(in the rows, 128 means zero)
Each path below is one point turned by a fixed rotation once a step. After each direction that follows a path, write how fast that rotation turns it, in deg/step (0 if it stays still).
Each turn is a multiple of 5 degrees from 10 to 175, or 0.
Each row of a path follows its step; steps can be skipped.
Rotation 1:
step 0: [117 119 124 128 120 135 126 122 126 134 133 128 138 124 126 128 116 124
 142 125 128 126 121 135 134 132 131 130 115 129 125 124 128 131 127 115
 133 121 127 124 130 125 126 136 127]
step 2: [134 130 116 134 126 136 127 119 132 123 135 142 129 127 123 132 126 130
 130 135 132 124 121 125 131 133 123 121 130 136 132 131 117 130 136 131
 138 125 130 129 126 125 117 128 139]
step 5: [127 139 125 138 129 140 130 128 133 123 135 119 134 125 134 134 125 131
 127 133 141 127 125 124 138 121 127 123 115 131 128 134 122 136 136 129
 134 125 129 122 126 126 123 124 126]
step 7: [123 133 118 123 119 132 121 122 126 116 130 122 133 124 123 129 128 134
 133 139 125 135 125 133 126 119 118 125 134 131 122 134 130 118 129 120
 135 127 125 125 126 139 132 129 133]
step 9: [125 130 132 132 132 132 133 135 129 122 127 130 133 121 120 135 120 120
 135 137 136 131 121 133 141 119 136 131 122 135 126 135 128 124 121 127
 129 123 129 133 137 123 129 123 136]
step 10: [122 123 117 131 122 136 123 129 132 124 124 129 128 130 122 134 127 124
 122 132 136 130 124 125 133 129 116 122 137 133 126 129 120 123 133 127
 132 126 130 122 134 131 124 130 151]
step 11: [130 135 130 130 125 126 122 114 130 124 123 135 136 133 132 130 127 127
 135 132 137 129 127 140 131 131 120 129 125 132 131 133 126 116 124 121
 130 115 129 119 116 132 126 128 133]
step 12: [125 134 125 130 137 134 126 133 122 128 137 126 137 138 125 128 116 136
 139 127 129 131 120 129 135 133 132 137 126 133 126 130 119 119 124 126
 122 122 122 124 140 136 128 126 133]
step 14: [128 131 128 139 127 132 123 121 139 131 133 132 125 128 142 119 131 124
 129 140 136 130 125 133 128 125 122 133 133 142 128 137 125 126 128 132
 123 124 129 121 132 126 129 128 140]
step 18: [131 132 118 137 135 140 124 130 125 119 126 122 131 123 127 132 126 124
 117 141 135 133 122 127 125 138 123 124 129 128 131 137 129 125 129 132
 128 122 133 123 135 127 127 137 140]
step 21: [124 139 127 135 135 130 128 134 127 134 130 131 125 120 131 131 119 126
 128 131 137 131 119 124 124 136 127 124 110 126 125 125 124 126 130 127
 137 128 137 124 135 129 128 123 142]
[127 131 129 126 128 130 128 128 127 125 125 128 131 128 128 131 130 129
 127 131 127 128 129 128 129 124 130 127 125 130 130 131 132 128 125 128
 129 127 129 129 123 128 130 129 126] | 170
[129 130 130 128 128 130 129 124 129 131 127 127 128 129 130 129 128 125
 126 127 132 128 129 131 127 129 129 130 126 128 129 123 131 130 129 123
 128 129 128 126 126 124 128 129 129] | 135
[130 127 129 129 124 133 128 130 130 129 125 125 125 126 129 125 128 128
 125 126 129 126 124 130 130 127 129 126 129 130 130 129 128 127 127 129
 127 126 129 130 130 127 124 128 127] | 85
[129 127 129 130 127 126 124 124 126 126 129 127 128 130 128 129 126 127
 126 128 124 127 128 132 125 128 127 126 131 130 130 129 131 124 128 128
 127 130 128 126 126 131 125 128 128] | 90
[126 131 129 126 128 127 128 133 126 124 127 127 128 125 129 129 127 126
 128 128 130 126 132 128 126 125 127 127 129 126 127 126 127 126 127 125
 127 128 128 128 127 128 125 122 130] | 25
[129 125 129 128 123 126 130 129 129 123 127 127 132 124 129 130 126 127
 129 130 128 129 128 129 128 130 129 129 130 126 128 128 131 129 130 128
 128 127 125 129 131 125 130 130 129] | 40
Rotation 2:
step 0: [122 119 127 112 130 117 126 138 122 125 123 129 125 125 122 132 126 126
 121 127 125 127 126 115 134 134 128 128 136 124 128 138 125 130 136 122
 120 124 126 134 115 134 122 123 131]
step 3: [123 135 129 129 131 126 131 128 132 119 119 129 125 125 121 126 125 129
 114 136 137 124 121 134 122 124 119 125 129 121 123 127 126 131 128 125
 122 119 125 116 120 110 130 122 124]
step 5: [113 140 136 130 132 127 130 135 132 130 131 138 137 126 134 130 138 126
 131 124 136 123 131 126 131 137 122 133 133 129 132 127 130 138 131 125
 122 123 119 124 114 133 122 122 122]
step 10: [126 132 135 127 125 114 132 132 128 119 124 129 135 137 140 122 134 128
 127 130 129 132 130 119 120 127 126 132 132 129 119 127 139 123 135 119
 114 140 136 129 127 131 119 126 126]
step 12: [132 127 125 123 122 131 125 128 120 129 119 132 126 134 123 123 124 123
 135 127 132 129 148 134 124 130 122 131 121 134 132 127 128 129 124 119
 117 134 143 135 114 126 128 131 124]
step 13: [120 131 132 131 123 126 132 127 127 131 115 120 140 127 116 138 123 128
 131 119 141 126 131 126 129 130 128 134 130 135 124 121 132 135 139 131
 118 124 115 128 129 126 128 131 122]
step 14: [125 116 124 130 135 141 129 133 124 124 116 137 132 124 127 122 127 119
 128 142 134 132 124 131 125 134 130 126 123 128 124 130 121 129 127 132
 117 129 127 138 130 122 141 121 123]
step 15: [126 120 124 130 126 125 139 126 123 128 128 129 122 123 125 115 122 125
 123 127 139 128 126 121 122 134 128 126 133 126 124 121 131 131 136 123
 122 123 128 127 124 148 120 132 116]
step 16: [127 124 139 122 131 122 127 129 134 127 127 121 141 124 134 127 133 132
 134 136 138 136 117 125 125 127 132 129 132 121 118 133 123 124 121 123
 121 133 123 137 114 132 128 118 126]
step 23: [140 126 121 124 120 121 131 120 125 131 119 129 121 125 123 126 132 130
 130 123 131 127 129 138 127 134 123 136 133 120 133 135 125 137 139 119
 116 133 121 119 122 136 124 125 127]
step 24: [124 131 133 134 118 127 123 124 126 131 136 128 145 126 121 124 135 121
 135 131 130 130 114 126 130 128 115 122 121 128 128 125 125 132 137 124
 125 134 122 131 114 120 136 126 126]
[125 128 131 130 127 127 128 127 127 129 129 128 128 129 129 130 128 129
 127 127 126 124 127 127 130 130 128 131 124 129 131 128 129 130 125 127
 126 133 129 126 124 127 129 131 129] | 55
[127 126 126 130 127 128 132 127 127 128 127 132 130 130 132 126 128 127
 128 130 124 125 126 124 131 128 126 128 131 130 127 126 127 126 128 126
 127 126 125 128 129 127 128 127 127] | 70
[126 132 127 128 131 130 129 130 130 127 125 129 128 129 129 125 126 129
 130 126 130 128 128 131 131 126 128 129 128 132 129 127 130 126 128 127
 126 125 131 126 128 126 127 130 133] | 45
[127 125 129 131 127 128 130 129 128 127 125 124 128 126 129 128 123 127
 130 130 130 127 132 125 127 129 133 128 128 131 125 127 127 128 127 128
 127 128 129 132 128 129 129 129 128] | 20
[131 130 127 128 128 127 130 130 129 127 129 128 132 131 124 129 131 129
 129 129 129 131 130 127 131 130 128 128 127 131 127 125 128 133 125 126
 131 129 125 129 128 128 128 126 129] | 95
[125 129 131 129 133 126 127 129 127 128 127 126 130 129 129 129 130 130
 129 129 129 127 129 128 131 127 128 123 131 126 130 130 131 128 129 129
 128 128 125 130 128 127 132 128 128] | 130
[126 130 127 129 125 125 126 130 125 126 129 127 127 126 124 129 126 127
 127 126 127 129 124 126 128 130 129 128 129 129 131 126 130 127 128 127
 129 125 125 127 130 132 129 132 130] | 170
